A single turn carries every row of the set below to another of its rows. Some are shown first; where does it send the rows asked next?
k911: [-0.78 -1.98 -0.56 -3.00  0.42 -0.87  1.58  1.64  0.76  2.19  3.76 -1.68
  0.14]
k98: [-1.88  2.61 -0.26 -2.28 -0.60  2.64  1.44  1.29  0.75 -0.08 -0.03 -0.76
 -0.16]
k920: [-3.47 -0.65  1.19 -0.63  0.10 -3.32  1.60 -1.42  0.88  0.58  1.94 -1.32
 -0.91]
k971: [-4.87  0.09 -0.19  0.15  0.17 -0.78 -1.82  0.60  0.60  0.55  0.84 -0.70
 -1.02]
k816: [-2.10 -0.32  2.49 -1.05 -1.61  1.33  2.93 -0.33 -0.61  1.58 -0.32  1.55
  1.87]
k191: [-4.69 -0.69 -1.75 -0.55  0.48 -1.78 -1.18  0.84 -0.05  0.61  1.19  0.44
 -1.16]
k877: [ 1.93  0.65  0.08  0.78  0.95  1.12 -2.61  2.16 -1.20  0.19 -1.56  1.19
  1.98]
k995: [ 1.47 -1.20  1.63  1.66  2.17  0.12  0.96  0.03  0.18  1.52  2.38 -1.23
  3.77]
k457: [-0.36 -0.37 -2.00 -0.80 -0.13  2.28  0.79 -0.92 -0.20 -2.33 -2.63  0.36
 -1.52]
k529: [ 1.50  0.59  1.79  1.20 -1.65 -0.43  2.57  0.50  0.64  1.01  3.42  0.86
  2.13]
k675: [ 2.15 -3.24  0.50 -0.67  1.23 -0.14 -1.54 -2.47 -0.42  0.64 -2.62  0.36
 -0.05]
k392: [ 2.28 -1.34 -1.73 -0.13 -0.02 -3.66  1.06  0.28  0.65  0.25  0.55 -1.05
  3.70]
k819: [ 2.18 -2.67 -1.71  0.64  1.68 -1.99 -2.24 -0.76 -0.78  0.81  0.30 -1.21
 -2.15]
k365: [ 3.08 -3.15  0.36 -1.66  2.15 -0.58 -1.44 -1.08 -0.89  0.06 -1.78  0.99
  0.57]
k632: [ 2.33  2.48 -2.17 -0.35 -0.22  1.91  1.52 -0.59  0.62  0.34 -1.53  0.60
  1.90]
k57: [-0.70  0.92 -1.43 -0.49 -0.18 -0.76 -0.38 -1.23  0.26 -0.09  0.28  3.34
 -3.57]
k103: [ 2.04  1.51  1.75  1.75 -1.05  0.26  1.56 -0.67  1.51  1.94  2.95  0.63
  1.61]
k381: [-0.02 -3.76 -1.26 -0.20  2.37 -1.36  0.20 -0.09  0.80 -3.28  1.92  0.02
 -0.59]

k57 turns into k816
k381 turns into k911
k457 turns into k98
And these:
k103 turns into k675
k819 turns into k920
k191 turns into k529

A single turn carries every row of the set below to another of its rows. Some are shown first; where does it send the rows asked next?
k957: [-2.40  0.36  2.43  1.51 -2.33 -2.93  1.51  4.03 -1.32 -0.42  0.93  2.72
  0.46]
k48: [-0.36  2.65  1.37 -1.16  0.28  0.42  2.16  3.74  0.88 -5.19  1.41 -1.00
  4.42]
k597: [-0.32  3.48  2.03 -1.48  0.17  0.33  2.82  3.69  0.81 -5.49  1.54 -0.14
  4.34]
k890: [ 0.21 -0.36 -2.05 -1.38  0.06  1.02 -0.20  2.78 -3.55 -3.93 -0.29  3.85
  1.33]
k859: [-2.91  1.09  1.61  0.70 -2.05 -0.02  2.40 -1.70 -2.85 -1.77  1.16  0.38
  2.12]
k584: [ 0.37  3.25  1.31 -2.54 -0.36  0.03  1.88  3.21  0.93 -6.23  1.17 -0.47
  3.32]
k166: [-1.26  4.22  2.22 -1.90 -0.81  0.12  2.29  4.07 -0.29 -5.95  2.07  0.70
  4.06]
k744: [-1.28  0.78  3.50 -0.90 -0.80 -3.35  2.88  3.47  0.27 -0.63  0.66  4.34
  0.50]
k772: [-1.29  1.63 -0.26 -0.72 -0.57 -0.07  0.49  2.48 -3.88 -5.00 -1.69  5.40
  4.27]
k67: [-0.53 -1.23  1.48 -0.64 -0.64 -3.04  1.27  2.88  0.86 -0.33  0.29  1.76
  0.36]
k470: [-1.98  2.48  2.76 -0.22 -1.09 -0.26  3.34 -2.52 -2.35 -2.76 -0.53  3.04
  1.90]
k165: [-0.51  0.86  3.32  0.28 -1.77 -3.16  2.32  3.44  0.11 -1.10 -0.11  3.46
 -0.52]
k194: [-2.97 -0.40  2.13  0.57 -1.34 -2.90  1.18  4.06 -1.03  0.10  1.62  2.60
  1.71]
k330: [ 0.21  2.79  1.57 -3.77  0.79 -0.61  2.55  3.00  1.65 -5.16  1.50  0.73
  3.49]
k298: [-1.35  2.72  0.69 -1.39 -0.87  0.41  1.00  4.07 -0.25 -5.37  2.05 -1.03
  4.35]
k986: [-1.98  2.81  3.49 -0.36 -1.80 -0.45  3.99 -1.97 -2.36 -2.69  0.78  2.62
  1.41]
k367: [-0.39  1.26  0.98 -1.57 -0.32  1.26  2.62 -2.24 -1.96 -2.65  1.29  1.07
 -0.02]
k206: [-1.69  1.47  0.31 -2.31  0.05 -0.19  0.83  3.53  0.28 -4.31  2.17 -1.01
  4.67]
k40: [-1.09 -0.62  2.25  1.91 -1.19 -2.64  1.83  4.24 -0.28 -0.30  0.06  2.18
  0.64]
k425: [-0.50 -0.63  1.54  0.75 -1.84 -3.04  1.04  3.45  0.05 -0.46 -0.08  1.51
 -0.41]
k77: [-0.93  1.02 -0.59 -1.06 -0.22  0.77  0.86  3.31 -4.36 -4.07  0.39  5.85
  2.07]
k541: [ 0.93  0.79 -0.65 -2.27  0.55  0.54  1.18  2.76 -2.95 -4.57 -0.73  5.77
  0.71]
k754: [-2.41  3.52  2.25 -2.49 -0.11 -0.39  2.38  4.10 -0.45 -4.73  2.79  1.64
  5.08]
k49: [-0.20 -0.29  2.44  1.42 -0.80 -2.74  2.28  3.79  0.31 -0.55 -0.32  2.61
  0.33]
k388: [-2.49  1.44  0.79 -0.39 -1.06  1.44  2.11 -1.67 -3.59 -2.09  2.37  1.09
  1.36]
k3: [-1.19  3.36  1.85 -0.85 -0.26  0.30  2.48  3.91  0.20 -5.28  1.90 -0.41
  5.10]
k732: [-1.03  1.52 -0.43 -0.60 -1.14 -0.09  0.69  4.25 -3.99 -5.03 -0.51  5.08
  3.94]
k379: [-1.05  0.32  3.09  1.55 -1.36 -2.78  2.39  4.36 -0.23 -0.46  0.12  3.27
  0.61]
k718: [ 0.63  1.37 -0.38 -1.66  0.24 -0.21  0.76  1.79 -2.32 -5.52 -2.66  5.10
  2.91]
k253: [-0.06 -0.07 -1.63 -0.85 -0.21  0.11 -0.50  2.07 -2.82 -4.83 -2.30  3.53
  3.72]
k805: [-0.26  1.01  1.88 -0.77 -1.29 -0.42  3.02 -2.70 -0.85 -2.41 -0.06  0.32
  0.57]
k515: [-0.98  1.12  1.41 -0.53 -0.81 -0.01  2.30 -3.18 -1.59 -2.53 -1.11  1.21
  1.43]
k818: [-2.89  1.34  1.58  0.59 -1.52 -0.03  1.95 -2.58 -2.91 -1.98  0.01  1.44
  2.65]
k240: [ 0.61 -0.38 -1.99 -0.93 -0.60 -0.05 -0.37  3.44 -2.83 -4.92 -1.34  3.03
  3.11]
k102: [ 1.37  1.24 -0.14 -1.97 -0.06 -0.41  1.43  3.35 -2.27 -5.74 -1.83  5.35
  2.36]
k129: [-1.84  2.70  2.22 -1.12 -0.73  1.07  3.49 -1.83 -3.06 -2.88  1.84  3.09
  0.53]

k805 turns into k102
k754 turns into k194
k165 turns into k166
And these:
k49 turns into k597
k253 turns into k515
k77 turns into k388

A single turn carries every row of the set below to another of its rows. Some are shown first; where does it send the rows asked next?
k631: [-0.66  1.18  3.68  4.76 -2.04  3.31 -0.60  1.44 -2.40  2.65  0.32 -0.74
  1.21 -1.07 -0.97]
k448: [ 1.73  0.24  4.26 -0.93 -1.13  2.31 -0.17  2.06 -1.28  1.95 -0.95 -0.29
  2.74 -0.76  4.62]
k558: [ 0.52 -0.04  6.01 -1.61 -2.05  1.97 -0.63  0.68 -0.15  1.62 -0.41 -1.54
  2.16 -1.32 -1.92]
k828: [ 0.64 -0.15  2.16  3.25 -2.94  2.61  0.12  0.30 -5.75  0.98 -0.28 -0.44
  0.39  1.67 -0.54]
k78: [ 0.50 -0.71  1.42 -0.42 -1.49 -3.30  1.17  0.34 -1.69  2.77  0.02 -0.58
  2.04 -0.50  4.48]
k158: [-3.04  2.58  2.06  2.41 -1.93  3.18 -1.95  1.37 -2.69  1.00  1.68  0.33
  2.40 -1.68  0.28]
k786: [ 3.09  0.60 -0.07 -1.00  0.07  0.74  1.56  3.55 -3.49  2.47  0.94  0.48
  2.25 -0.25  2.25]
k369: [-0.30 -2.09  4.52  0.55 -3.45  3.09  0.17 -0.15 -3.44  3.10 -0.48 -1.15
  1.08  1.83  1.05]
k455: [-0.24  3.08 -1.49  1.47 -1.98  1.28  0.88  0.49 -0.54  1.98  0.53 -3.99
  0.32 -2.35  0.20]
k64: [ 0.01  0.94  3.32  2.18 -3.25 -1.31 -1.94  1.24 -4.16  2.38 -4.48 -1.56
  2.41 -1.88  0.87]
k183: [ 1.35  0.27 -2.88 -2.33 -2.41 -0.67 -1.51  0.24 -1.48  2.34 -0.03 -0.77
  3.51 -1.38  1.71]
k935: [ 1.19 -0.57  1.96  1.72 -0.82  0.98 -1.04  2.97 -3.38  3.75 -4.19 -1.37
  2.32  1.55  0.69]
k255: [ 1.52 -0.74  2.99 -1.04 -2.13  0.91 -0.03  1.67 -4.63  2.36 -1.32 -3.93
  0.48 -0.33 -3.08]
k197: [ 0.22  0.59  0.23 -1.04  0.23 -0.60 -0.48 -0.73 -2.29 -0.18  3.48 -0.34
  4.07 -2.93 -0.58]
k611: [-2.62  1.43  1.37  0.34 -0.64  1.36 -2.57  1.45 -1.35  1.62  1.96 -2.01
  0.18  0.02 -2.43]
k133: [ 3.31 -0.67  1.78  0.72 -2.94 -1.39 -1.26 -0.41 -4.58  2.09 -3.22 -1.89
  2.23 -2.01  2.78]
k458: [-0.11  1.30 -0.64  1.73 -1.95 -1.23  1.29 -1.10 -2.33  0.08  2.02 -0.25
  2.11 -1.10 -3.22]
k171: [ 1.23  0.99  0.31 -2.39 -1.23 -0.77 -1.49 -0.63 -3.31 -0.09 -0.38  1.54
  5.06 -2.30 -0.09]
k93: [-1.19  0.87  1.41  0.27 -1.03  0.39  1.46 -2.73  1.13  1.15  0.77 -1.13
  2.14 -0.37 -1.86]
k795: [-0.57  1.43  2.11 -0.95 -2.08 -0.27  0.08  0.01  1.44  1.54 -0.19 -3.40
  3.21 -3.68  2.32]
k81: [ 1.01 -0.50 -0.75  1.61 -2.47 -2.86  1.01  0.71 -5.45  1.35 -0.29 -1.50
  2.57 -0.76  2.97]

k255 turns into k786
k795 turns into k558
k828 turns into k81
And these:
k183 turns into k611
k93 turns into k369
k631 turns into k133
k64 turns into k171

